128 stands for zero in the data rows.
Here are some points:
[215, 172, 90, 140, 119, 156, 104, 141]
[181, 118, 146, 66, 146, 107, 112, 143]
[98, 106, 112, 149, 123, 101, 99, 127]
[112, 136, 79, 164, 103, 76, 174, 137]
[109, 149, 105, 122, 119, 154, 150, 128]
[133, 164, 104, 143, 119, 132, 143, 119]
[78, 138, 161, 55, 202, 164, 22, 124]
[100, 147, 131, 74, 167, 143, 53, 128]
[158, 137, 132, 161, 125, 100, 128, 150]
[130, 148, 124, 124, 140, 171, 167, 147]
[51, 168, 177, 125, 176, 152, 87, 109]
[80, 107, 125, 141, 126, 131, 141, 118]
Then 10 other points, each followed by its number:
[93, 17, 189, 104, 143, 116, 66, 115] 0
[124, 121, 167, 116, 129, 114, 163, 135] 1
[74, 141, 206, 131, 159, 138, 73, 114] 2
[142, 47, 100, 162, 87, 111, 87, 93] 3
[117, 132, 116, 36, 194, 123, 95, 162] 4
[116, 151, 152, 88, 149, 175, 139, 136] 5
[135, 128, 116, 139, 111, 140, 148, 141] 6
[129, 156, 160, 140, 124, 116, 125, 109] 7
[136, 167, 56, 138, 93, 161, 123, 133] 8
[136, 57, 69, 122, 93, 87, 63, 135] 9
Which two of these numbered points are nearest to each point below by angle, seen from the average point of the first points? Their numbers follow each, nearest first.
[73, 155, 141, 130, 129, 150, 102, 130] > 2 5
[136, 170, 104, 112, 184, 164, 101, 139] > 4 5
[124, 136, 147, 100, 136, 140, 102, 171] > 4 5
[122, 145, 171, 99, 135, 102, 140, 153] > 1 7
[54, 162, 223, 153, 118, 132, 97, 91] > 2 7
[87, 100, 126, 121, 139, 140, 126, 125] > 0 3
[135, 129, 109, 130, 109, 132, 151, 135] > 6 8
[116, 160, 134, 133, 134, 135, 135, 120] > 7 1
[140, 131, 139, 111, 153, 203, 119, 139] > 5 4
[132, 82, 63, 113, 154, 91, 89, 161] > 9 3
[84, 154, 128, 113, 122, 145, 87, 135] > 2 5
[149, 127, 174, 145, 114, 103, 219, 130] > 1 6
[134, 137, 131, 121, 145, 186, 126, 133] > 5 6
[94, 146, 151, 115, 117, 112, 173, 124] > 1 7
[137, 150, 123, 141, 122, 115, 129, 84] > 7 3
[138, 181, 113, 134, 126, 148, 102, 126] > 8 7
[170, 84, 185, 117, 153, 88, 148, 94] > 1 0
[108, 136, 166, 84, 146, 157, 145, 148] > 5 1
[113, 199, 38, 166, 90, 192, 111, 121] > 8 6
